The rows of D fall into 4 groups, and each row is roughly a mix of its group's hidden directions.
D:
42  -8  10  35  -33  3  -36  -13  -24  -21
-22  37  10  -3  -47  23  11  -17  34  18
-10  -14  -20  -39  3  9  62  -18  -1  14
-20  5  49  26  23  17  5  40  -18  17
-15  2  -43  29  6  18  -6  -16  -56  -7
8  -23  19  -11  34  1  -57  30  14  5
-35  -33  -34  -35  11  12  21  -32  -8  -13
29  30  -2  -17  -8  24  44  25  -4  -37
-40  -5  -48  35  -13  5  -21  -25  11  -13
-56  1  -13  3  -27  33  -25  -19  19  -15
16  -7  10  -19  6  2  -24  -11  -69  19
19  4  15  -42  -24  1  47  6  35  13
-10  2  6  -32  23  -2  -37  2  46  39
10  -3  0  -27  31  1  11  -13  11  -67
12  -19  33  44  -43  15  -22  -8  8  20
-3  -18  30  38  -29  32  36  -2  28  2
27  15  35  -54  -4  5  38  -2  -5  -3
-10  19  -50  2  23  32  26  -25  20  -20
29  39  8  33  -15  -18  -13  11  11  -47
6  -17  37  -5  -45  18  -13  27  -38  -18
4  2  33  42  -15  -7  6  45  -16  34
35  -32  37  36  -3  -14  18  -18  -24  -16
19  33  -9  12  -36  15  58  2  8  -9
17  10  -29  8  -26  -7  38  -48  29  -4
14  28  -44  46  30  11  16  17  -2  -4
7  14  37  7  45  -13  -18  -30  32  -23
-23  -18  7  33  8  -22  -42  33  36  -4
11  -29  -16  20  -26  -11  -59  -10  -20  -17
-2  52  -12  -31  -18  9  26  -19  -35  -15
23  10  -21  -14  16  -31  -58  -1  -27  11
-19  13  -15  -20  21  -28  15  -9  47  -41
-33  -32  25  3  22  16  -18  44  -17  25
16  42  -16  -4  -43  -3  -40  -22  0  21
-3  59  8  15  35  -19  -19  5  13  -28
-34  -3  27  -11  11  -6  12  12  10  64
65  35  0  15  0  3  -10  -17  1  -25
-41  -13  40  3  4  18  3  -3  -48  -23
-31  -21  10  -14  4  52  12  11  -17  41
-37  0  -37  23  4  13  46  1  8  32
-18  -52  -27  14  -39  11  -8  20  -15  20
60  -20  0  7  14  -36  10  6  -29  -10
28  -14  -47  -3  -18  1  -22  -7  7  -51
-5  -4  10  11  60  -10  13  -18  46  -10
-12  3  -7  -24  36  -18  -19  -21  40  42
33  9  32  3  11  -21  -47  4  -36  20
19  -5  -14  -37  -12  2  -20  -45  1  46
-18  -60  26  -7  21  -8  -8  -24  28  7
-13  19  5  30  -44  1  -25  10  38  -33
-12  -3  15  -50  -10  -31  1  -21  26  -40
-12  22  -16  -10  -63  5  6  -24  -30  11
-25  -3  -2  6  62  14  -32  7  28  -10
-24  -41  29  14  7  -14  -54  -10  6  -6
49  5  -16  6  -21  -23  -32  -33  -17  25
-54  -38  -31  -15  15  -4  26  -9  -5  7
-20  -27  -12  12  -42  -38  12  -8  -27  33
-8  -7  -23  -45  -23  6  47  9  -24  26
-16  1  2  2  29  61  -22  22  -8  -29
-45  -13  -41  -31  -20  -11  -17  -10  -19  -23
4  -59  39  0  5  -6  -30  -14  18  11
31  -37  6  -7  -52  25  22  -4  14  17
-1  7  8  -36  -30  47  7  -31  -11  -33
51  21  48  -9  20  -2  -20  -20  -5  -2
-41  -21  -26  0  -5  10  38  4  38  28
1  49  14  -18  -33  26  19  -17  36  -2
11  32  -18  -34  21  -26  -50  -3  -17  -9
35  -15  3  -15  18  48  -28  -15  -36  -6
-8  -5  25  -35  56  5  -27  25  -8  -6
-47  -51  -9  -5  15  -4  17  -18  32  -1
-23  -8  -21  24  -14  -55  0  7  9  41
-25  6  -13  -22  8  37  53  -16  21  20
-37  35  6  2  -27  -15  -43  3  -16  -31
11  -29  -11  18  35  -18  2  -43  -13  -41
-4  8  -32  22  -1  -34  28  -9  20  51
-41  17  -21  43  -14  -3  34  23  15  16
-40  -4  20  -17  20  14  -49  27  6  24
49  37  35  23  6  17  4  -1  27  0
-45  20  10  49  18  11  27  5  -4  24
12  14  -31  -14  7  12  33  -22  -1  -58
22  -3  31  27  30  12  31  17  35  30
22  12  25  -45  0  -11  -42  -17  29  21
26  32  -4  -19  -8  27  47  4  24  -31
-6  48  11  -12  3  17  -3  -4  61  3
-27  -21  11  27  -56  21  -3  -12  23  18
-36  15  -4  -46  -40  -1  15  -18  -27  -12
38  32  -6  -10  25  5  48  2  -17  -28
55  -1  17  8  -14  -23  -41  -6  -26  11
-50  -32  14  -37  -28  19  9  -5  -18  -3
-2  9  14  23  -12  34  32  16  -25  -52
-7  2  9  6  24  8  42  14  40  48
29  24  17  53  -20  -15  3  28  -13  -23
10  65  -7  7  -15  1  18  11  28  -27
39  -24  -23  18  -5  -17  -28  -4  -47  -21
4  -27  -5  59  -28  -5  3  -20  -23  -25
-42  19  -26  -38  -31  -12  -6  -13  -20  26
-8  6  21  2  -5  7  39  -56  36  7
-53  7  33  -32  23  -1  6  12  21  22
-40  -23  -23  37  -28  -1  18  12  -35  13
6  -27  1  -7  -23  2  -32  15  -57  27
-21  -31  35  57  -1  0  -20  -3  -15  12
0  27  -32  45  20  -5  -26  35  -21  -2
-1  42  -22  -1  3  4  38  -19  47  -18
-24  -21  1  20  -67  13  -15  -18  -5  6
-36  -4  -48  -13  -32  12  15  -14  18  -29
-15  52  -46  7  -4  3  31  19  -7  -13
-26  28  -13  -10  52  8  -8  45  -2  12
-21  -11  -11  50  -3  5  -42  12  30  25
57  -9  30  15  24  -2  -14  18  -30  -14
-23  -64  -15  11  -2  -15  -22  6  -29  -9
51  4  50  9  3  4  -19  -15  29  -6
10  -1  -9  52  -36  12  -43  19  -8  -10
-41  -29  -45  -2  -34  7  21  17  -12  10
-10  -17  3  -12  40  -26  -57  20  15  1
-34  11  -27  -1  -38  -11  42  -24  17  22
-62  -17  -9  15  1  3  -40  -24  -3  9
-43  -33  -17  6  -53  5  -16  -14  -6  1
12  -3  37  27  -53  9  -13  -13  -28  20
-40  29  11  5  -24  41  30  16  20  -17
-2  32  19  8  -60  21  16  -20  1  23
-26  -29  28  -55  15  25  23  -2  3  5
-22  22  -53  -22  -29  9  9  -19  18  -27
37  9  4  21  -41  13  21  -16  -39  -27
-22  -8  3  -21  -59  -11  -23  35  -16  10
6  -13  -11  -20  -67  24  23  -5  -18  8
3  2  -11  6  -12  -43  -59  -4  0  -33
-3  -6  20  -53  15  -1  -37  -2  32  28
-34  15  -27  7  26  14  -21  -7  54  16
-48  -22  -8  1  -33  2  -4  -4  18  48
-33  -31  0  11  -13  -7  -13  5  16  62
-60  -12  12  -17  9  -6  28  25  29  13
6  10  -20  14  20  25  36  -4  12  58
-23  2  31  5  -2  5  -27  21  26  57
-19  26  -14  -44  26  -19  13  -14  15  43
-29  -9  11  29  -43  -1  24  -43  -20  5
32  32  10  -43  9  5  47  6  15  -1
-26  -18  23  -8  55  -2  2  24  39  3
40  24  53  -1  7  -7  -32  -13  15  -12
23  -48  1  3  20  24  11  -41  -28  17
-9  -14  -1  -32  62  -5  -31  -10  4  -20
20  39  -4  -7  -10  20  56  -9  -4  -30
29  -5  28  32  -37  -11  26  21  -33  18
-27  -25  6  8  1  12  54  17  -15  40
-53  -9  34  14  42  7  -15  -3  -13  13
22  4  -20  46  -15  6  -8  1  -40  -42
32  19  5  -6  6  -7  7  66  -21  18
9  -29  10  -53  36  16  -8  -17  1  31
25  -50  21  -6  15  0  17  5  41  28
One row of each group comes first, with its name. Which group is each row after those in?
14  -55  -2  -16  5  7  35  8  21  37
(41)
-31  12  -31  -11  -35  16  -14  -18  35  -35
(109)
-18  18  -55  47  -23  -10  1  -10  -2  3
(39)
10  -27  20  -14  36  -27  -41  -7  16  34
(116)

9  -14  -3  -2  25  23  12  -59  -40  -5
(41)
28  15  -24  43  10  -4  11  2  -13  -53
(39)
24  -28  -34  46  -11  24  -6  18  -24  19
(41)
33  59  23  -24  22  -2  8  -1  -14  -14
(109)
-8  -2  -18  -20  35  6  -55  27  29  3
(116)
17  -19  44  -50  4  -7  20  -20  21  15
(41)
-39  -32  15  28  2  8  -17  -46  -8  -24
(116)
-34  -51  2  1  39  -2  0  19  19  -26
(109)
-45  -16  -10  -52  0  -16  18  3  -28  17
(41)
-3  -5  57  24  -9  13  -41  2  29  -1
(109)
-20  -40  -31  26  -41  15  33  -8  6  7
(109)
5  14  -10  -8  24  28  13  27  -18  -61
(116)
